In the rows, zero is written as 128.
One turn sends every row of this set to another row. A few are shown first. Where does it send the rows asked after them?
J_690: [139 132 109 117 122 134 107 130 133 119 112 147 135 146 100 135 112 144
 137 134 136 137 107 142 129 136  99 128 154 152 123 140  87 116 105 165
 103 136 166 140 137 152 133 123 116 120 153  86 133 111 141 152 112 142
 103 147 127 128 117 163 135]
J_86: [122 136 118 162 137 146 148 136 124 131 106 147 173 126 107 139 147 126
 143 140 134 135 119 128  83 129 108 146  99 127 136 160 148 138 129 103
 116 111 107 133 135 111 138  99 104 118 122 137 139 123 119 135 133 124
 131 153 131 140 131 120  82]
J_5: [104  99 134 138 132 113 136 145 154 117 152 132 120 131 102 121 134 123
 131 110 138 117  88 111 113 137 136 130 110 133 132 103 136 119  98 148
 170 142 136 141 144 118 158 125 125 158 108 120 122 105 140 110  92 150
 102 114 111  96 139 134  97]
J_736: [130 138 141 113 113 152 144 122 130 135 145 109 115 130 162 139  93 138
 139 128 115 132 130 146 144 120 160 121 128 102 121 109 160 121 152 144
 121 145 117 142 138  94 100 104 135 138 110 134 122 129 139 173 130 132
 141 108 147 145 115  98 161]
J_712: [ 92 107 109 142 125 112 127 139 145 120 141 144 133 121  99 123 127 125
 124 125 144 117  96 102 112 140 150 119 114 119 120  92 134  99 101 145
 160 135 145 142 132 116 156 115 122 136 136 115 117 118 156 101  96 136
 118 117 115 101 131 139  91]
J_996: [127 122 102 107 161 115 138 124 146 138 132 125  95 153 149 122 118 105
  83 111  98 142 126 137 132 145 114 118 135 154 122 126 112 154 125 116
 114 143  79 116 116 124 117 134 127 107 134 176 143 129 140  99 139 133
 158 133 135 128 104 137 137]
J_139: [126 124 140 130 105 120 109 103 119  98 156 111 120 111 131 131 132 137
 128 150 112 138 162 153 168 114 129 144 148 114 112 158 112 102 130 106
 157 129 131 123 126  95 140 133 128 144 149 127 133 138 116 131 132 150
 141 123 116 136 165 136 138]
J_121: [141 123 142 107 167 121 159 116 141 137 119 117 111 132 150 115 149 121
  97 104 104 135 112 129 140 139 110  90 152 144 126 120 128 159 139 129
 104 140  78 122 118 125 124 154 132 111 127 166 126 130 120 113 134 127
 144 128 133 135  97 122 139]
J_178: [139 126 119 116 124 112 114 138 105 134 115 169 129 165 106 133 134 136
 148 131 147 138 126 149 143 130  84 140 131 139 119 150 111 128 121 162
 115 143 149 152 140 158 128 105 113 118 159  89 128 111 116 151 103 146
 112 125 131 142 118 142 142]
J_958: [149 118 109 105 117 154 102 113 154 125 103 120 141 131  86 123 126 126
 143 113 103 131 132 160 124 109 114 129 116 153 158  88 147 161  96 101
 115 115 157 144 132 124 120 105 143 127 126 140 161 108 124 144 121 139
 107 128 114 116 128 109 102]
J_444: [127 146 131 120 111 154 123 121 137 124 153 112 123 127 161 164  97 123
 129 135 126 123 130 127 130 125 167 120 144 120 110 112 162 119 157 134
 119 141 121 144 152 109  99  97 132 138 104 136 122 121 142 151 138 129
 118 120 145 157  95  98 156]
J_619: [153 135 110  88 117 152  94 105 155 133 102 126 140 134 101 122 127 124
 131 116 118 144 123 161 125  92 117 123 134 155 150  85 132 156  99 109
 114 121 150 139 113 118 120 104 131 119 139 143 171 107 125 152 118 129
 116 139 120 117 119 109  93]
J_922: [114 137 113 162 141 146 146 135 132 124 113 153 160 131 119 139 131 131
 141 137 142 125 114 130  73 117 133 144 117 133 133 151 149 141 141  97
 126  98 106 131 135  95 136  99 104 105 127 133 132 128 128 118 124 115
 123 149 134 132 131 112  81]
J_661: [125 134 153 130 128 161 147 120 137 140 149 116 105 134 162 154  82 138
 150 132 115 128 135 139 135 125 149 121 146 118 126 118 149 118 155 133
 115 115 116 124 121 101 117 100 152 139 110 145 127 125 127 155 130 142
 129  97 138 145 119 108 166]
J_519: [141 131  96 112 123 120 106 147 119 130 104 161 134 151  97 140 123 136
 141 141 152 125 107 139 138 136 101 144 145 144 124 128  94 124 114 167
 112 142 146 151 123 144 120 111 104 106 173  83 133 105 139 147 117 146
 118 130 133 122 113 139 139]
J_692: [144 105 155 105  91 132 122 144 114 130 157 101 126 126 137 112 165 106
 124 146 147 107 111 139 136 130 122 139 120 137 168 113 114 159 126 143
 131 127 115 110 134 121 133 161 121 120 134 129 123 133 124  85 142 107
 116 154 147 123 134 124 162]
J_834: [147 115 152 101  84 131 119 136 118 130 145 103 137 125 148 120 145 102
 128 154 150 105 109 144 145 133 120 137 124 143 155 114 122 149 138 127
 118 126 121 122 142 124 152 147 124 139 126 123 129 141 127  74 160 114
 116 159 156 128 121 127 163]
J_497: [ 95 119 137 153 138 110 132 149 157 127 137 131 122 128  92 128 123 123
 118 121 146 112 106  93 113 148 145 126 116 125 147 118 129  93 100 144
 146 140 147 136 127 136 142 111 127 133 142 114 111 122 135  98  92 118
 101 128 126 108 140 132  86]
J_954: [139 118 110 118 163 108 156 118 133 142 123 122 101 153 144 100 138 126
 100 109 103 142 119 144 136 143 119 106 128 143 123 120 119 148 141 135
 118 134  77 120 124 109 108 157 123 100 115 171 125 132 134 103 142 140
 153 121 141 124 112 121 143]
J_682: [125 135 136 125 111 118 108 112 127 105 142 110 102 106 126 141 139 127
 116 145 103 141 161 141 165 112 133 154 143 116 117 160 111 104 137 101
 153 130 123 126 120 106 148 128 134 151 150 131 159 150 127 107 145 150
 139 127 114 124 152 126 141]

J_736 moves to J_519
J_5 moves to J_444
Now find these:
J_121 moves to J_497
J_958 moves to J_834
J_139 moves to J_619

